Each path below is one point turned by a fixed rotation once a step. After each direction that follows a path, write how fast that rotation turns it, in deg/step (0 if it stays still).
Each turn is a multiple of 5 degrees from 10 to 175, or 0.
Each row of a path follows its step; steps can be skipped.
Path 1:
step 0: 115; 31; -82; 168; -16; 163; -64; 166; 140; -121; 29; -26; -271; -225; 183; 137; 13; 160; -27; -178; -131; 148; -331; -45; 173; 22; -144; -6; -560; 82; -114; -56; 340; -90; 184; 353; 3; 215; -105
step 1: 339; 122; 202; -133; 35; 229; -291; -2; -36; 19; -47; -7; -240; 76; -73; -347; 28; 259; -116; -113; -123; -164; -268; -156; -136; -30; 58; -67; -180; -106; 6; 189; -4; -278; -368; -150; 76; -92; 400
step 2: 120; 293; 89; 195; -151; 27; -35; 53; 51; 192; 253; -56; -11; -84; 392; -21; 198; -138; -128; -336; 0; 33; 69; -313; -310; 136; -167; 151; -201; 181; 24; -17; 76; -37; -17; 474; -59; 203; 63
step 3: 31; -48; 274; -40; -249; 68; -363; -225; -48; -247; -75; -80; -390; 46; -120; -122; 123; -132; -275; -238; -76; -261; -33; 68; 257; -84; -1; 224; -195; 23; -164; 66; 220; -156; 133; -2; 278; -6; 263
step 4: 350; -241; -116; -45; -50; 309; -237; 68; -111; 184; 100; -203; 8; 38; 266; -176; -129; -11; -22; -366; -52; -135; 216; 144; -181; 230; -150; 154; 10; 93; 102; -27; -93; 83; -133; 132; -318; 188; 333
step 5: -70; 36; -269; -304; -374; -97; -254; 95; 70; -51; 43; -189; -196; -134; 154; -166; 36; -8; -177; -151; -140; -66; -234; 25; -32; 168; 124; 81; -75; 183; -12; -76; 124; 130; 265; 229; 546; 110; -16
step 7: 68; 117; 38; 1; -293; -12; -276; 467; -151; 321; 88; -158; -126; 214; 97; 229; -20; -10; 37; -198; -517; 124; -211; 66; -74; 110; 95; 131; -141; 128; 143; -123; 11; 56; -19; 202; 56; 81; -153
step 8: 102; -63; -123; -64; 13; 60; -318; 189; 118; -117; 158; 242; -260; -240; 82; -304; 43; 126; -134; 71; 20; 59; -301; 283; 24; -80; -187; 217; -401; 23; -70; 118; 272; -423; 91; -89; -18; 35; -51
step 9: 147; 86; 29; 196; 115; 156; -457; 113; 156; 189; 157; -35; 34; 238; 125; -40; -82; 118; -162; -165; -265; -190; -212; -198; -128; -113; 246; -113; -8; 221; 285; 123; -114; -195; -336; 214; -94; -10; 168
step 10: 120; 61; -53; 260; -405; -70; -31; 109; -34; -267; 76; -91; -184; -253; 277; 175; 109; 4; -208; -118; -33; 35; -142; -61; -75; -153; -302; -18; -475; -28; -64; -116; 162; -225; -50; 329; 157; 137; 68
step 11: 204; -24; 340; -80; 120; 581; -180; 40; 35; -100; -186; -63; -89; 106; 48; -220; 27; 190; -51; -283; -88; -162; -114; -71; 180; -37; 86; 90; -214; 133; -70; 256; 194; -78; -101; 19; 71; -71; 411
step 12: 375; 272; -46; -60; -188; -52; -206; -37; -149; 258; 52; -182; -284; -100; 430; -89; -16; -149; -21; -102; -6; 33; 91; -207; -391; 206; -72; 61; -88; 67; -22; -242; 64; 11; -173; 212; 29; 234; 224
-52; -12; 31; 99; 29; 90; -31; 1; 1; 68; -23; 34; -41; 16; 53; -61; -32; 132; -33; -74; 33; 2; 44; 47; -49; -64; -27; 20; 62; -38; 9; 93; -82; 69; -20; -92; -6; -96; 21	145
45; 61; -50; 110; 22; 69; -67; 124; 0; 90; -34; -6; 60; -19; 19; 50; 45; -57; 44; -2; 21; -83; -17; -64; -17; 73; 5; -14; 105; -20; -13; -109; -18; 35; 32; 58; -38; -52; 3	145
89; -55; 56; 20; 6; 60; 9; 88; -69; -39; -69; -61; -18; 41; -32; 70; -39; 11; 60; -55; -66; 73; 18; 109; 93; 25; -32; 16; -78; -47; -78; -37; 33; 45; 46; -63; -73; 0; 20	100
-40; -67; -35; -23; -6; -53; -58; 74; -54; -6; -49; 15; 127; -31; 31; 55; -69; 35; -44; 0; -7; 27; -69; 58; 3; -14; 8; 117; 52; 124; 40; -39; -21; -82; -25; -73; 23; -30; -86	35
-96; -70; -61; -96; -32; 12; -33; 75; -4; 62; 67; 33; -73; 67; 4; -12; -32; -32; 37; 107; -44; 27; -44; 116; 35; 38; -54; -43; 89; -59; 46; 45; -11; 44; 41; 72; -7; -13; -30	40
